One turning vector, and how many steps it has turned:
The counts run from 0 to 872.
[-2.60 -0.43 -3.92  1.48  3.88 -3.31  0.78  2.53  2.77 -2.96 -3.36 -0.71
  2.57 -1.36  2.12  2.59  2.28  1.64  0.43  0.23  0.51 -1.25 -0.07 -3.93
  4.87 -3.23 -0.72  2.20 -5.67  0.21  2.97 -0.03  0.73 -0.77 -0.61  0.91
  1.13 -1.38  1.23 -4.28 -0.45  0.51  0.80  2.14  0.02  1.65 -1.56 -1.03
  1.32  1.54 -1.37 -2.28 -0.78 -1.21  2.89 -2.91  0.88  0.50 -3.25 -0.40
 -1.15 -0.04  1.04  4.74  1.33  2.53 -0.84  1.55 -1.33  0.35 -1.07 -1.25
 -1.30 -0.01  3.48  0.40 -0.17  0.26 -1.26]
175
[-1.16  0.35 -3.84  0.07  3.35 -3.86  0.50  2.31  2.08 -3.72 -2.28 -2.25
  2.13 -1.20  1.99  2.40  2.10  2.45  0.03  0.23  1.49 -1.90  0.03 -3.33
  3.88 -1.15 -1.54  0.55 -3.08  1.12  2.52  0.69  1.08 -0.83  0.48  2.01
  1.64 -0.86  0.65 -4.81  0.35 -0.03  0.13  2.99  0.85  1.38 -1.40 -2.34
  3.36  1.57 -1.66 -0.81 -2.32 -0.20  4.08 -2.92  3.38  1.11 -0.79  0.68
 -1.01 -0.77  1.00  5.07  0.89  1.02 -1.57  1.50 -0.34  2.47  2.04 -2.52
 -0.49  1.16  2.33  0.94  0.75 -1.48 -1.89]
168
[-3.16  0.58 -5.14  1.05  0.28 -1.36  1.92  2.98  3.54 -2.28 -3.41 -2.01
  2.48 -0.67  3.62  0.11  2.20  3.53  0.16 -0.76  4.22  1.09 -2.29 -1.20
  4.30 -1.39  0.16  0.19 -4.91 -0.24  2.05 -2.18  0.59 -0.95  2.33  1.71
  0.77 -0.64  1.19 -3.30  0.03 -2.38  0.71  3.09  1.25  0.34 -1.08 -3.25
  0.19  2.41 -1.17 -1.38 -1.69 -0.14  1.02 -2.37  0.65  1.29 -0.26  0.53
 -0.85  2.14  1.00  3.53  2.24  0.52  2.82  2.14 -1.33  1.46 -1.42  0.57
 -0.69 -0.53 -0.04 -0.87 -0.44  3.43 -0.55]
685
[-2.37  1.18 -3.90  1.75  3.66 -1.29  0.43  2.51  4.16 -2.37 -5.09 -2.82
  5.30 -0.69  1.09  2.93  0.93  0.67 -0.38  1.01  1.56 -0.50 -1.88  0.48
  5.90 -2.15  0.93 -0.60 -3.15 -0.80  2.56 -2.73  0.02 -2.51  0.43  0.61
  2.53 -1.43 -0.05 -3.76  0.09 -2.19  0.29  2.26  0.99  1.80  0.93 -1.07
  3.19  2.16 -0.48 -0.65 -1.91  0.80  1.54 -2.23  2.80 -0.48 -0.93 -0.39
 -1.05  0.65  0.81  0.68  1.23 -0.77  0.77  1.82 -1.40  0.48  1.23 -0.80
  1.84  1.01  5.48 -1.19 -0.15  0.12 -0.39]
706
[-3.66  0.99 -3.06  1.35  3.69 -3.38  0.40  1.41  1.42 -2.86 -2.70 -1.77
  2.63 -2.23  0.23  4.14  2.68  2.76 -1.58  0.43 -0.21 -1.03 -1.10 -1.47
  5.54 -3.20  0.47  1.10 -3.92  1.79  3.99 -0.07 -1.57 -0.12 -2.55  1.01
  2.11 -0.15  0.34 -3.57  0.96 -1.03  0.29  2.21 -0.59  0.31 -1.40 -1.34
  1.11  2.08 -0.31  0.12 -0.29 -0.44  2.56 -2.61  2.52 -2.12  1.27 -1.87
 -2.45 -1.14  2.99  1.95  1.08  1.39  1.52 -0.42 -1.34  2.40 -0.63 -0.79
  1.61 -0.09  3.79 -0.95  0.53  1.83  0.71]
217
[-4.04  0.45 -4.17  1.13  2.72 -4.53 -0.05 -0.46  1.84 -1.90 -3.62 -1.12
  3.14 -0.93  2.82  0.07  1.04  1.91  0.07  0.00  2.45 -1.67  0.40 -1.93
  5.25 -3.03 -1.66 -0.05 -5.33  2.03  1.86 -0.07 -0.46 -2.03 -0.44  1.04
 -0.01 -0.05  0.71 -2.56  0.91 -1.71  0.12  3.18  2.57  2.07 -1.57 -1.03
  3.10  4.17 -1.21 -1.66 -3.10 -0.63  2.55 -0.77  0.65 -0.70 -2.35 -0.71
  0.80 -2.18  1.30  1.77  1.83 -0.34 -0.67  1.48 -0.91  0.81  1.62 -1.54
 -0.47 -0.53  4.32 -0.54 -1.67  0.07 -1.03]
616
[-3.35  0.36 -4.93  0.15  1.37 -1.72  0.24  3.31  2.00 -2.56 -1.73 -1.94
  3.70 -0.25  2.30  1.15  1.85  4.09  0.52 -0.47  1.72 -1.44 -2.41 -1.04
  4.68 -0.42  0.76  0.77 -3.14 -1.41  4.17 -1.30 -1.59 -0.01  0.70  2.91
  1.22 -0.23 -0.76 -4.36  0.27 -1.04 -0.90  4.50 -1.01  0.47 -0.10 -1.42
  2.63  2.87 -3.01  0.49 -1.96  0.19  1.52 -1.52  2.16 -0.06  1.23  1.07
 -2.55  0.23  2.32  3.02  0.68  0.88  2.29  1.89 -2.21  3.31  1.61  0.21
  0.46  0.27  1.84 -2.20  0.72  1.73 -1.31]
534
[-2.45  0.09 -4.12  1.42  2.80 -2.04  2.47  1.79  2.15 -2.88 -4.69 -2.80
  1.73 -1.16  2.79  4.44  3.49 -0.08 -0.09 -1.01  0.73  1.52 -0.61 -1.76
  4.81 -1.87 -1.61  1.15 -2.34  0.98  2.33 -1.19  1.03  0.65  1.01  0.45
  2.79  0.58  0.01 -4.67  2.75 -1.46  1.37  2.56  0.08  1.03 -1.57 -0.57
  2.86  1.13 -2.39 -2.25  1.32  1.36  2.01 -3.94  0.85  0.88 -0.31  1.72
 -1.50  0.88 -0.24  4.16  1.88  0.47 -0.41  0.25 -1.53 -0.53 -0.18 -1.03
 -0.78 -1.34  2.11  2.14  1.09  1.52 -1.63]
186
[-2.95  0.95 -4.52 -0.01  2.96 -0.32  2.43  1.48  2.33 -0.63 -3.22 -2.58
  3.82 -0.92  1.97  4.66  1.38  0.53 -1.57 -1.38  3.38 -0.43 -1.37  0.24
  4.16 -1.04 -0.68  0.96 -3.69 -0.66  2.32 -0.38 -0.66  1.00  1.20  0.60
  2.12  0.19 -1.24 -5.55  1.60 -2.49  0.84  2.04  2.05  0.71 -0.02 -3.21
  2.07  2.86 -1.67 -0.29 -2.93  1.26  3.46 -3.25  3.32 -1.47  0.36  1.29
 -2.24 -1.61  0.26  0.87  1.92  0.03  2.05  0.05 -1.08 -0.14 -0.84  0.93
  1.69 -0.11  1.92 -2.46  1.77  0.99 -1.11]
203
[-0.22 -0.07 -3.60  1.43  1.42 -2.47  1.64  1.64  3.21 -3.27 -3.29 -1.36
  2.36  0.32  1.94  2.25  3.70  0.68  0.11  0.15  2.14  1.51 -0.63 -1.70
  4.15 -1.70  1.19 -0.71 -2.95 -0.34  4.10 -1.17  2.47 -0.30  1.21  4.37
  3.57  0.35 -0.60 -2.21  1.47 -3.06  1.11  4.23 -1.05  0.73  0.86 -3.02
  1.75  0.98 -0.49 -1.13  0.39  0.24  1.92 -3.11  1.48 -1.35  0.35 -2.22
 -1.15 -0.77 -1.63  3.48 -0.02  1.11  1.33 -1.62 -2.62  0.80  0.04 -1.63
  1.73 -1.23  4.19 -0.01  0.28  1.13  0.00]
272
[-3.35  1.50 -6.19  2.84  1.81 -1.72  0.45  1.14  1.04 -2.90 -3.32 -2.77
  1.72 -0.96  1.37  1.41  2.17  3.80 -0.13 -1.11  3.65 -1.80 -2.02 -0.68
  3.79 -2.06 -0.97  0.51 -5.34  2.59  1.09 -1.74 -0.14 -0.87 -0.45  1.16
  0.88 -0.81  0.68 -2.73  1.82 -3.31  1.11  2.29  2.69 -0.02 -1.11 -2.11
  0.61  1.53 -1.44 -2.41 -2.00 -0.17  0.00 -3.08  0.39 -0.56 -1.45 -0.52
 -0.46 -0.13  2.82  3.16  1.38  1.21  3.20 -0.26  0.14  2.63 -1.45  0.56
 -0.70 -0.12 -0.04  0.48 -0.21  3.52 -0.89]
371
[-3.31  1.49 -3.40  1.06  2.61 -2.66  2.27 -0.55  2.05 -0.58 -3.82 -2.22
  3.98 -2.25  2.07  2.37  2.02  1.16 -0.88  0.96  2.06  0.64 -1.38 -1.63
  5.93 -3.57 -1.41 -0.12 -5.06  0.72  1.74 -0.62 -0.18 -1.25 -2.16  1.11
  1.31  0.29  0.26 -2.59  2.17 -1.79  0.72  2.17  1.96  1.12 -2.23 -1.08
  2.67  4.04 -0.79 -1.58 -1.90 -0.31  3.44 -1.47  1.00 -2.05 -1.93 -1.01
  0.35 -2.68  0.42  0.38  2.03 -0.27  1.43 -0.56 -2.94 -0.35  1.41  0.23
  1.01 -0.33  4.04 -1.02  0.15  0.54 -0.95]
749
[-2.61 -0.13 -4.52  1.08  3.83 -3.94 -0.70  1.77  2.17 -3.60 -3.11 -1.40
  3.89 -2.19 -0.73  4.03  2.39  0.88 -2.74 -0.59  0.43 -3.31 -0.06 -1.57
  4.01 -4.04 -0.45  1.28 -4.48  2.85  3.37  0.33 -1.01  0.06 -0.17 -0.93
  2.29 -0.22  0.47 -3.81  1.59 -1.16 -0.55  1.62  0.70  0.53 -0.31 -1.13
  2.19  2.16 -0.33 -1.07 -0.47 -0.07  2.30 -3.05  3.04 -0.28 -0.55 -0.13
 -2.28 -0.77  2.97  2.51  0.66  0.61  0.89  1.43 -0.64  0.79 -0.30 -0.46
  1.68  0.68  3.61  0.47 -0.13  1.08  0.70]
349
[-3.59 -0.26 -3.64  0.77  1.65 -3.64  1.62  2.26  3.78 -2.69 -2.65 -0.96
  2.03 -0.79  3.70  1.01  2.43  3.87 -1.77  0.02  3.44  0.70 -1.59 -2.86
  4.58 -2.81  0.22  0.47 -5.64 -0.16  2.84 -1.75  2.11 -0.40  0.65  1.54
  0.15 -0.98  1.39 -4.04 -1.59 -1.20  0.73  2.38  0.57  1.58 -1.73 -3.20
 -0.30  2.32  0.03 -1.25 -1.69 -0.32  2.35 -2.31  0.90  0.32 -0.64 -0.76
 -1.32  1.27  0.74  3.96  0.67  1.83  2.90  1.83 -1.42  1.26 -2.16 -0.27
 -1.46 -0.37 -0.21 -0.97 -0.42  2.26 -0.20]
1
[-1.26  0.01 -5.03  3.01  1.21 -3.43  1.72  0.26  1.82 -3.42 -4.89 -2.30
  3.83  1.37  2.30  2.42  5.59  1.73 -0.38 -2.27 -0.26 -0.97  0.64 -0.54
  3.14 -0.62  0.02  0.13 -4.11  1.13  3.73 -0.60  2.25 -1.83 -0.60  0.96
  0.21  0.08  0.38 -1.02  1.62 -2.05 -1.20  2.30  3.07 -0.16 -1.65 -1.11
  0.74  1.83 -0.75 -1.74 -0.16 -1.37  1.58 -0.33  1.47  0.25  1.86 -1.04
  0.21 -1.67  3.34  3.73  1.17  0.55  0.80  0.16 -1.50  3.10  1.12 -0.40
 -0.17 -1.31  3.21  0.56  0.11  3.02 -0.11]
104
[-1.84  0.83 -5.55  0.40 -0.03 -2.14  1.56  0.15  3.00 -2.03 -1.84 -2.45
  3.06 -0.78  3.98 -0.05  3.64  2.88  0.56 -2.55  4.25  0.90 -2.35 -1.11
  3.71 -1.94 -0.42 -0.86 -3.50  0.98  2.16  0.26  1.47 -1.39  1.12  3.24
  1.12  0.14 -1.95 -3.22  0.04 -3.42  0.25  3.22  3.23  1.10 -0.27 -1.39
  2.79  1.86 -1.36  0.86 -2.25 -0.86  2.48 -2.82 -0.42  0.14  1.68 -0.51
 -0.24 -2.61  0.54  2.91  1.63 -0.80  1.54 -0.41 -1.11  0.61  1.41 -0.45
  0.76 -1.03  4.03  0.30 -1.79  2.49 -0.16]
600
[-2.48 -0.61 -4.43  1.27  4.03 -2.90  0.30  3.43  1.74 -3.89 -2.17 -1.82
  2.95 -1.00  2.20  2.32  2.28  4.15  0.62  0.95  0.08 -1.36  0.03 -2.43
  4.09 -0.74 -0.23  1.43 -3.77 -0.09  3.63 -0.09  0.27 -0.79 -0.54  2.46
  0.97 -1.24  0.88 -4.77 -0.20  0.56  0.62  3.46  0.90  1.00 -0.78 -1.88
  2.12  0.96 -0.94  0.00 -1.53 -0.51  1.72 -2.16  1.58 -0.56 -0.80 -0.38
 -1.31 -0.35  1.45  4.63  0.28  2.66 -1.58  1.53  0.04  2.73  1.25 -1.55
 -0.34  0.66  2.52 -0.04  0.10  0.72 -1.80]
852
[-3.20 -1.12 -3.43  1.27  4.32 -4.78  0.73  0.95  1.05 -2.69 -4.36 -0.88
  1.14  0.91  2.56  2.72  2.39  1.29 -0.87  0.00  1.25 -0.78  1.99 -2.96
  4.21 -0.94  0.13  0.99 -5.38  0.53  2.18 -1.43  1.23  0.75  0.97  1.70
  0.07  0.20  1.24 -4.30  0.81 -1.66  1.79  2.44  1.53  1.43 -1.52 -3.82
  1.26  1.78 -0.85 -2.36 -1.00 -0.43  2.88 -2.22  2.14 -1.25 -1.04 -1.59
 -1.77 -0.49 -0.02  3.79  1.18  1.48 -0.59 -1.58 -0.43  1.96 -2.56 -2.17
 -0.82 -1.85  2.71 -0.26  0.08  1.95 -1.39]
634
[-2.80  2.62 -5.50  1.89  1.45 -1.20  1.14  1.05  2.44 -1.59 -5.17 -4.15
  3.23 -0.19  1.45  1.30  1.35  2.70  1.41 -1.55  3.22  0.09 -1.84  0.56
  4.55 -0.49 -0.56 -1.05 -2.52 -1.54  1.26 -1.99 -0.17 -2.28 -0.02  1.66
  2.22  0.18 -0.76 -3.23  3.27 -3.58  0.74  4.43  0.24  0.22 -0.10 -1.86
  2.96  3.02 -2.44 -1.30 -2.47  0.82  0.31 -2.45  3.38  0.02  0.47  0.36
 -0.38 -0.50  1.68  1.51  0.90 -1.69  2.11  0.55 -0.33  2.73  2.28 -0.43
  0.43  0.28  1.06 -1.16  1.14  1.92 -1.55]
383
[-2.17 -0.42 -3.60 -0.46  0.54 -3.24  1.07  1.84  2.40 -2.61 -2.13 -1.06
  4.25 -1.51  0.29  2.79  3.59  1.45 -1.51 -0.79  1.44 -1.27 -1.22 -2.35
  4.02 -2.62 -0.51 -0.02 -3.12  0.51  4.11 -0.10 -0.18  0.76  1.22  1.32
  2.18  0.28  0.06 -2.74  1.77 -0.73 -1.47  3.20 -2.01  0.70 -1.48 -2.63
  1.44  3.55 -2.29 -2.13 -0.93  0.31  3.78 -2.62  3.49  0.63  1.68  1.85
 -3.18  0.30  2.14  3.98  0.00 -0.16  3.49  2.08 -3.68  1.82  1.50  0.85
  1.56 -0.14  1.34 -0.59  1.30  0.51  0.30]
668
[-1.48  1.11 -2.80  1.78  2.66 -2.43  1.87  0.24  2.08 -3.67 -5.08 -3.33
  3.47 -0.75  0.75  3.60  1.13  1.16  0.76  0.54  2.66  0.17  1.40 -1.94
  3.71 -1.33 -0.59 -0.84 -2.93  0.16  2.32 -0.79  2.73 -2.44  1.08  1.80
  2.91 -2.00  1.35 -2.13  4.34 -1.32 -0.09  4.55  0.34  0.52  0.77 -3.98
  0.17  1.77  0.12 -2.19 -1.65  0.59  3.54 -2.55  3.69  0.62 -0.07 -1.11
  0.45  0.17 -0.87  3.11  1.07 -2.42  1.53 -0.05 -0.69  2.58  2.36 -0.88
  0.85 -0.07  3.26 -1.29  1.05  0.44 -0.91]
253
[ 0.39  0.68 -4.60  1.98  1.53 -2.62  2.18  0.76  3.75 -3.15 -2.66 -1.85
  3.43 -0.11  2.51  2.17  5.32  1.63 -0.64  0.60  2.55  0.07 -0.39 -1.57
  2.44 -1.73  0.42  1.03 -5.36  1.81  2.20  0.43  2.38 -0.99 -0.65  3.10
  0.55  1.08  0.78 -2.62 -0.40 -2.65  1.53  2.03  4.35  0.30  0.06 -3.03
  1.38  2.00  1.02 -1.57 -0.89 -2.17  2.48 -2.68  2.03 -1.37 -0.25 -2.17
 -1.07 -2.83  0.00  2.74  1.78  2.39  0.51  0.22 -2.23  0.86 -0.35 -0.31
  1.37  0.37  3.90  0.96  0.29  0.55 -0.46]
284
[-1.46  0.14 -3.79  0.87  0.19 -2.20  2.26  1.51  1.39 -3.25 -3.35 -2.09
  3.23  1.75  2.86  2.60  4.22  1.72  1.25 -2.82  1.18  0.75  0.18 -1.61
  3.57 -0.13  0.51  0.04 -3.59 -1.61  4.21 -0.32  1.98 -0.35  2.04  3.16
 -0.86  0.42 -0.34 -2.71  1.82 -1.84 -0.83  4.14  2.10 -0.56  0.11 -3.02
 -0.17  1.66 -2.08 -0.68 -0.13 -1.08  2.80 -1.43  1.00  0.85  3.77  0.11
 -1.88 -1.07  0.87  4.63  2.03 -0.42  0.51 -1.01 -2.34  2.33  0.20 -0.89
  0.53 -2.60  3.10 -1.21  0.28  3.45 -0.28]
98
[-2.71 -0.74 -3.44 -0.07  2.23 -5.09  0.72  1.02  1.90 -3.84 -2.14 -1.30
  4.16 -0.79  1.04  1.41  1.95  1.90 -2.64 -0.97  1.21 -2.94  1.30 -1.83
  3.63 -1.48 -0.71 -0.63 -3.68  2.49  3.79 -0.26  0.61 -0.25  3.12  1.12
  2.55  0.15 -0.05 -2.15  3.38 -1.56 -0.71  4.01  0.27  0.83 -0.28 -3.70
  2.55  2.41 -2.04 -2.19 -1.86  1.50  2.83 -2.28  2.27  0.97  0.04  0.40
 -0.88 -1.43  0.26  4.79 -0.24 -1.87  2.12  1.61 -0.49  2.66  1.88  0.02
  0.39 -0.39  2.15  0.00  0.00  1.98 -0.92]
802
[-0.28  0.34 -5.64  1.68  0.07 -3.62  1.32  1.18  3.81 -1.95 -1.82 -1.34
  4.23  0.87  3.06 -0.08  4.29  2.66 -1.13 -0.96  2.93 -1.71 -1.76  0.04
  2.81 -1.10 -0.34 -0.05 -5.52  1.34  2.24 -1.41  1.62 -1.09 -0.83  2.98
  0.97  1.24 -0.30 -2.11 -0.89 -3.37  0.76  1.85  3.66  1.01 -0.63 -1.07
  3.25  2.65 -0.38 -1.18 -1.54 -1.20  1.77 -1.73  0.48 -1.46 -0.95 -0.56
 -0.43 -3.87  2.19  2.24  0.69  1.59  2.02  0.72 -1.81  0.15  0.44  0.00
  0.51 -0.26  3.47  0.58 -0.03  1.84 -0.57]
286
[-2.60 -0.70 -3.94  0.28  2.31 -4.08  1.05  1.47  3.65 -3.05 -3.17 -0.31
  2.16 -0.79  1.97  0.05  2.38  2.67 -2.42  1.33  2.87 -0.17  0.14 -2.08
  4.02 -3.01  1.02  0.26 -5.29  1.08  2.80 -1.63  2.89 -0.27  1.76  2.55
  2.27  0.05  1.76 -3.10 -0.12 -1.80  1.14  3.23 -0.01  1.38 -0.21 -4.88
  0.42  2.34  0.56 -1.88 -1.74 -0.35  2.09 -3.17  0.97 -1.19 -1.51 -2.46
 -1.56 -0.35 -1.39  3.13  0.05  1.16  3.28  0.18 -1.57  0.42 -2.26 -0.92
  0.08 -0.50  2.60 -1.05 -0.04  2.65 -0.18]
133
[-2.28  0.54 -5.25  2.02  1.81 -2.50  3.94  1.57  2.76 -2.37 -4.31 -4.06
  2.46 -0.63  3.26  3.38  3.30  3.21 -0.74 -2.35  0.57 -0.11 -0.49 -0.71
  3.18 -0.07 -0.85  1.92 -3.82  0.22  2.16 -1.70  2.60 -0.58 -1.08 -0.79
  1.60 -0.37 -0.58 -4.14  1.93 -2.28  1.52  2.68  2.61  1.04 -1.14 -0.84
  2.09  0.60 -1.13 -0.71 -1.88  0.61  1.34 -1.13  0.25  0.24 -1.20  1.21
  0.34 -2.06  1.52  4.66  0.25  0.97  1.00  0.54  0.85  1.41  0.05 -0.24
 -0.92 -0.71  0.00  0.91  1.26  3.57 -2.28]
872
[-2.42  1.61 -5.43  1.38  3.06 -1.93  1.23  1.78  1.63 -2.18 -3.16 -2.46
  2.90 -0.17  0.79  2.61  2.90  3.57 -0.19 -1.27  2.43 -1.99 -1.40 -0.16
  2.57  0.47  0.10  0.74 -3.98 -0.02  1.55  0.06  0.01 -0.07 -1.48  2.24
  0.84  0.27  0.25 -4.26  1.71 -1.99  0.43  3.18  1.18 -0.15 -0.33 -3.36
  1.98  2.49 -1.04 -0.49 -3.44 -0.76  1.87 -2.05  4.52 -2.18  0.13  0.01
 -2.26 -1.78  2.86  1.40 -0.05  1.60  1.93  0.45 -0.29  4.32 -0.57 -0.26
  1.28  1.41 -0.07 -1.72  2.40  0.92 -1.78]
522
[-2.02 -0.82 -3.05  1.74  2.88 -5.62  0.31  1.47  1.70 -3.47 -2.54 -1.02
  2.46 -0.45 -0.06  2.60  3.05  1.28 -2.23  0.31  1.51 -2.10  0.85 -3.03
  3.13 -2.85 -0.28 -0.08 -4.68  2.86  3.10 -1.13  1.96 -0.16  0.61  1.24
  2.38 -0.06  1.99 -1.40  2.21 -1.71  0.40  2.66 -0.34  0.63 -1.43 -4.31
  0.26  0.90 -0.86 -4.08 -0.45  0.41  2.61 -3.08  2.40 -0.01 -1.10 -0.65
 -1.31 -0.28  1.22  4.57 -0.19  0.44  3.16  0.36 -1.33  1.59 -0.62 -0.24
  0.07  0.46  1.96  0.63  0.60  1.24  0.04]
808
[-3.54  0.15 -4.08  0.00  0.97 -3.27 -0.68  1.67  2.66 -2.59 -2.22 -0.25
  4.98 -1.21  1.41  2.17  2.60  2.08 -2.11  0.10  1.59 -2.35 -0.89 -0.56
  4.29 -3.59  0.17  0.22 -4.49  2.05  3.91 -0.68 -1.72  0.17  1.09  0.73
  1.44  1.05  0.23 -2.71  0.84 -1.60 -0.68  2.53  0.50  0.50 -0.17 -1.83
  2.70  4.27 -1.98 -1.76 -1.49  0.62  2.40 -1.92  2.84 -0.81  0.96  0.92
 -2.35 -1.21  2.20  1.36  0.89  0.00  2.70  3.07 -2.44  1.41  1.30  1.83
  1.34  0.15  3.07 -0.76  0.08  1.39  0.24]
663
[-1.50 -0.60 -4.05  1.25  2.96 -3.33  0.78  1.68  3.29 -2.62 -2.92 -1.12
  4.13  0.66  1.89  0.69  0.52  2.42 -0.04  1.17  1.41 -1.37  0.41 -1.07
  4.58 -1.79  1.75 -0.54 -4.85 -0.42  3.91 -2.62  1.43 -1.10  1.60  2.95
  2.92 -0.38 -0.51 -2.65  0.51 -2.67  1.79  3.79 -0.21  1.38  0.92 -3.23
  2.14  2.34 -0.16 -0.15 -1.79 -0.21  0.87 -1.50  0.30 -1.90 -1.37 -2.80
 -0.61 -1.57 -0.89  2.29  0.14  1.03  1.82 -0.89 -1.03  0.70 -0.63 -1.32
  1.17 -1.07  4.64 -1.25 -0.86  2.56 -0.84]
266
[-1.71 -0.08 -3.55  0.59  1.55 -5.76  1.40  0.79  2.70 -3.18 -3.23 -2.30
  3.96  0.18  0.27  0.37  2.39  2.94 -2.09 -1.76  1.02 -2.19  1.18 -1.12
  3.22 -0.47 -0.46 -1.16 -3.01  1.37  4.04 -2.11  2.80 -0.94  0.87  0.15
  3.44  0.17  0.10 -1.38  3.19 -1.74 -0.52  3.30 -0.84  1.24 -0.84 -2.75
  2.30  1.20 -1.51 -2.50 -1.94  1.08  2.50 -0.23  1.51  0.30 -0.63 -0.03
  0.65 -2.03  1.31  4.19 -1.49 -1.17  3.59  1.21 -1.38  2.44  2.22 -0.61
  0.15 -0.42  1.59 -0.41  0.69  2.41 -0.34]
123
[-3.36  0.96 -5.53  2.71  1.86 -3.26  0.57  1.79  1.25 -4.29 -3.85 -3.22
  1.40 -2.51  0.91  2.90  3.27  2.89 -0.33 -0.35  1.66 -0.05 -1.20 -0.60
  4.53 -3.18 -1.16  0.39 -3.52  4.04  1.57 -0.86 -0.89 -0.81 -1.16  0.81
  2.02 -0.08  1.13 -2.59  3.27 -3.32  1.68  3.08  1.83 -0.69 -1.92 -1.45
  1.11  1.59 -0.62 -2.73  0.03  0.26  0.42 -3.87  0.60  0.16  0.09 -0.98
 -0.29  0.01  2.67  3.84  1.26  0.78  2.26 -0.38 -0.19  1.97  0.15 -0.49
 -0.11  0.14  1.23  1.89  0.08  3.09 -0.73]
368
